The same turns and mirrors carry the whole set onto itself and the rows of a family onto each other. Which other rows belong to the same family as each row named below? List them in the order they appear above.
These 25 rows form 5 families of 5 rows each.
zaduf: [ 17  -7 -12   4 -20  -7  -3   5]
vuni: [-10  -7 -13 -25   6 -20 -17 -14]
Pofi: [ 23 -19  -5  -5 -17   5  -2  -1]
guz: [-17 -15 -14 -19  10   8 -10  -4]
Ronif: [-23 -11 -15 -24   1   0  -4   1]
Kip: [ -9 -22 -17  -5  -8   8   2  12]
Rem: [ 11  -2 -13 -11 -13 -30 -13  -9]
rapo: [ 15 -15  -1   0 -20  -2   1   8]
Pes: [ -4 -14  -6 -31   9   6 -11 -16]
Fedug: [  1  -8 -10 -19  11 -26 -11 -18]
babed: [ 21  -7  -6  -3 -17 -10   6   6]
sofu: [ 12  -7  -6 -17  -9 -33  -3  -7]
bakuz: [ 11 -14 -22   6 -14 -10   3   8]
Zas: [ -3 -11  -2 -11  -3  19   2   6]
kisi: [ 10  -9  -8 -28   3 -18 -14 -23]
nudi: [-11 -18 -10 -20  16   7   1  -2]
zul: [ -8 -13  -8 -28  11 -22  -7 -12]
vubef: [  7 -14  -8  -5  -2  15   9   9]
tad: [ 18 -13  -6  -5 -11 -29  -7  -7]
far: [  4 -21  -4 -17  -3  21  -4  -2]
Lifo: [-11  -7  -7 -23  17   4  -6 -11]
ludes: [  0 -14 -13  -1  -6  17  -2   8]
Nafum: [ 10   2 -23  -6  -8 -27  -2  -6]
buvo: [-11   4 -18 -24   1 -22  -6 -10]
pedas: [ 26 -12  -7 -12 -13 -18  -8 -14]

The rest of the family of vuni: zaduf, guz, Rem, ludes
The rest of the family of Lifo: rapo, Fedug, Zas, tad
The rest of the family of Kip: Ronif, bakuz, Nafum, buvo
The rest of the family of far: Pofi, Pes, kisi, pedas

The same turns and mirrors carry the whole set onto itself and the rows of a family onto each other. Which other rows belong to the same family as each row named below? List them in the order they appear above.
These 20 rows form 5 families of 4 rows each.
Tem: [ 21  17   2  -3   1  10 -16 -21   7  -6  23   7 -20  11  -8  -9  -7   7]
Laz: [-12  12  19  17  10  13  -5 -24   4 -15   6   9   5  -4  -1  10   9 -18]
Zunom: [ 16  21   5  -3  -7  -3 -13 -21  -5 -16  18   8 -15  10 -12 -19  -9   1]
deror: [-26   7  -6   4   4   0   4   9 -15  10  -7   3  11 -10   2   5   1   3]
mil: [-19   5  -2  13  13   7   6  13  -4  -3 -14 -12   9 -10   8   7  -4  -3]
vupab: [-12   7  10  12   8  16  -9 -24   8  -5  18  21  -4  -3  -5  10   8  -8]
tige: [-19  10  13  11  -1   5  -5 -23  -4 -13  10  22   2  -6  -9   2   5 -13]
tinab: [-11  11  16   6   4   7   1 -26  -1 -13  14  11   9   0  -1   1   9 -25]
fofot: [ 15  15 -10  -1   5   0  -1  15  -3  -6  -7 -24  -7   5   5 -12 -18  13]
kom: [-17   8   0   8  16   8   4  10  -7  10 -10 -13  13  -8   9  13   3   1]
Zifup: [-21   7  -2   0   9   3  11   6 -10  11  -4  -8  18  -5   9   6   5  -9]
peliz: [ 26  21  12   1   4   6 -13 -23   4 -19  15  -5 -14  13  -4 -12  -5  -2]
noko: [ 13  13 -15  -9   6   6  -7  10  -3  18   7 -10 -11   6   2  -4 -11  22]
lopob: [-21   4  -6   6  12  12  -1   6  -2  19   1   3   5  -9   4  16   3   7]
Lazu: [ 14  17 -11 -16   3  -3   3   9 -12  11   2 -21   1   9   6 -15  -9   7]
neni: [ 23  21   7  -9  -3   1  -6 -23   0 -14  19  -3  -9  15  -4 -20  -5  -9]
zat: [ 20  18  -7  -7   9   2  -4  10  -7   7  -2 -25  -6   8   6 -10 -11  16]
gazem: [ 22  19   8   7   1   4 -10 -16   6 -30   8  -6 -16   9  -5 -16 -13  -4]
topa: [  9  17 -13 -11  -2  -7  -4  10 -15   8   1 -11  -7   5  -1 -16 -14  18]
dekul: [-12   9  16  21   7  10  -2 -17   7 -27   2   6   1  -6  -2   5   1 -19]

The rest of the family of Lazu: tinab, Zifup, neni
The rest of the family of tige: Zunom, deror, topa
The rest of the family of dekul: mil, fofot, gazem
The rest of the family of peliz: Laz, kom, zat

The same turns and mirrors carry the whole set onto itself and the rows of a family onto each other. Which other rows belong to the same family as each row named below? List them in the order they appear above.
These 16 rows form 4 families of 4 rows each.
Mozan: [  6   8   7 -24 -11   9   3 -25 -11   8   9  -7  -5  15   2 -11  -4  11
 -14  -5  -5]
soke: [  9  35  12  -8  -7   6  10   0  -1   5 -18 -18 -11 -10 -11 -14 -10  -8
  -1   0  -1]
Kire: [ 11  16  10   8   1 -10   4  -9   0  22 -14 -24  -1 -10   4 -14 -15 -12
   7 -20   0]
Fezu: [ -3   0  -7  20   5 -17  11  -1   2   9 -15  -6  13 -16   1   5   7 -20
   2   0   5]
tig: [ 10  31  17 -11   2   2   7  10  -1   2 -15 -26  -2  -9  -9  -2 -12 -13
  15  -3  -1]
lelen: [  3 -18   0  -6  -8 -12  -4  -7   2  -4   4  17  15 -11   8   6  15  -5
 -11  -8   6]
zatob: [ -9 -15   4   6   8  -1  -2  -1 -10   1  16  15   6   4  10   4   6  18
 -14   8   3]
tis: [ -6  12   8  22  12  -4   6  24   0  -2 -11   3   1 -21  -3   2  -1  -2
   0  13   7]
bigi: [  2  35  18  -6  -7   3   9  -3   8   4 -16 -18 -13  -4   0  -1 -25   0
  11  -3   3]
Lubu: [ 10  11  13 -37  -7   4   0 -17 -13   3   8 -16   2  15   2  -3  -4   3
   0  -9  -5]
levu: [-12  -3   4  -6   8 -12   2  -7  -7   0   9  22   4   8  13  20   4  10
 -13  13  11]
gov: [ -5 -15   6 -11  12  -5  -3  -2 -15   1  20   6  15  11  11  14   9   9
  -4   5   2]
tagik: [-11  18  10  21  16  -7  11  12   9   5 -10   2  -1  -8   2  19  -8  -4
   5  14  12]
tuzo: [ 16  -3  18 -19 -11  -4 -11 -16   0   9   5  -2   1  -5  11 -12  -7   3
  -6 -29   1]
Dutem: [  1  14  12 -33 -15  -3  -1 -22  -8  -2   4   1  -8  12  11   0 -13  15
  -6  -4   2]
gifiz: [ -5   5  11  15  22  -7   4  25  -3  -1  -3  -4  11 -13   0  15   2  -7
  10  10   6]

The rest of the family of lelen: Kire, Fezu, tuzo
The rest of the family of Dutem: bigi, levu, tagik
The rest of the family of Mozan: soke, zatob, tis

The same turns and mirrors carry the whole set onto itself and the rows of a family onto each other. Which other rows belong to the same family as each row named below? List them in the order they appear above.
These 40 rows form 8 families of 5 rows each.
guka: [ -6 -17   9   3  12  -2   6   2  18  10 -21  26 -12   0  -6  17]
Dakif: [ 13 -27 -12 -33  13  -9  18   2 -26  -6  -8  33   7  21 -24  23]
nuli: [ -5  -1  15   9  -3  -9   6  13  12  14 -16  25  -3   4 -21  15]
Beda: [-13 -17  16  12   6 -17   9   3   4   7 -19  29   5  15 -14  12]
fodo: [ 14 -12   6 -11   3  -1   1  11   3   6 -17  24  -1  21 -41   4]
Nofo: [ 30 -23   0 -38   7   0  12  -5 -13   6 -14  24   8  26 -22  19]
dera: [ -1 -16  -9 -29   7 -17  31  -2 -25   3  -2  35  10   6  -5  41]
bakip: [ 16 -10   2 -39   2  -7  30 -12 -15  16  -5  24  13  11  -2  40]
Baken: [  5 -13  -7 -39  13  -2  33 -16  -6  12  -2  25   3   5  -3  38]
devu: [  3  -7  16   7   2 -20  10   7  12  10 -13  23 -12  -4 -13  12]
Ketos: [ -2  -6  15   3   9  -3  -4  17   7   2 -19  30  -1  -3 -13  16]
Kas: [ -9   5  12  -8   5  -8  15   7   0  10  -7  31   7 -12   3  37]
kenu: [  3 -14  20   8   0  -8   3   6  11  14 -25  26  -3   5  -2  19]
pubim: [-14   8  17  -7   2 -10  29  -5  -3  12 -14  20  -3  -6  -4  34]
fam: [ -9 -21   5  10   8 -15   6  15  -4  -1 -21  36  -5   4 -11  19]
fuf: [ -1   2  10  -9   0 -24  30  -4   2  16   0  22  -4 -10  -1  32]
mavav: [ 17 -16   4 -19  14   5  -7  14  -4  -5 -18  29   2  14 -30   7]
Zago: [  7   3  -1 -35  -3  -9  33  -6 -13  18   3  23  14   9 -19  38]
Tozal: [ 15  -4  -1 -37   4 -19  36 -11 -13  11   6  21   3   4 -12  32]
Pekel: [ -1  -4  14 -10  -3 -12  24  -5   0  21 -11  26   6  -3  10  40]
gites: [ 29 -16  -3 -38   9 -12  20  -4 -12   2  -3  20  -3  18 -32  11]
mev: [ 21 -11  -5 -44  14   3  12   2 -18  -1  -4  28  12  14 -25  23]
dobon: [-11  -8   4 -13   9  -6  27  -8   9  17  -9  26  -3  -7   7  37]
valin: [ -3 -12   1 -28   6 -19  35 -15 -18  11   0  27  20  20 -10  35]
riduz: [ 21 -10  -4 -38   4  -1  17   0 -13   8  -5  23   8  25 -39  17]
Togi: [ 12 -27   0 -15  18   6   2   2   9   1 -22  24 -10  16 -25   5]
sof: [ 13 -13  11 -15  12   3   5   2  -5  -4 -26  20 -10  19 -37   2]
zagu: [ 19 -25 -10 -42  19   6  18  -9  -4   3 -10  24   0  20 -23  19]
Lamor: [ 11 -24  -2 -31  11 -11  21  -9 -18   2  -8  26  16  34 -29  16]
fif: [-15 -12   3  -2   4 -20  23   5 -11   6  -9  36   3  -4   3  37]
repiz: [ -7  -2  20   6   6  -5   9   5   6   4 -26  21 -12   2 -19  13]
kasak: [ -9   8  10  -7  -6 -13  26   2   2  22  -4  24   6  -3  -9  37]
Vuza: [-18  -8  13  -2   2 -22  27  -8  -4  14  -7  29  13   8  -2  32]
paf: [ 21 -19   8 -10   9 -12   4   6   4   1 -15  20 -12  14 -33  -1]
mer: [ 17  -8   1 -41  11   2  24  -9 -19   0 -14  19   1  21 -34  18]
Tovul: [  4   1   0 -37   7  -5  25  -1 -16   8   1  29  15  -1  -5  41]
danos: [  1   5   5 -37   6  -6  37 -14 -18   9  -6  19   4   5 -12  37]
melap: [  5 -27   8  -6  11 -11   5   1  -4   0 -19  27   6  31 -32   3]
Reke: [  8 -31  -4  -9  13  -8   2  12 -12  -9 -20  35  -3  19 -28   9]
Nebam: [ 22 -25  11 -10   7   0  -4   5   2   5 -26  25  -3  22 -23   6]

The rest of the family of mer: pubim, sof, repiz, danos
The rest of the family of bakip: Nofo, kenu, Pekel, Nebam
The rest of the family of dera: Dakif, fam, fif, Reke
The rest of the family of Lamor: Beda, valin, Vuza, melap

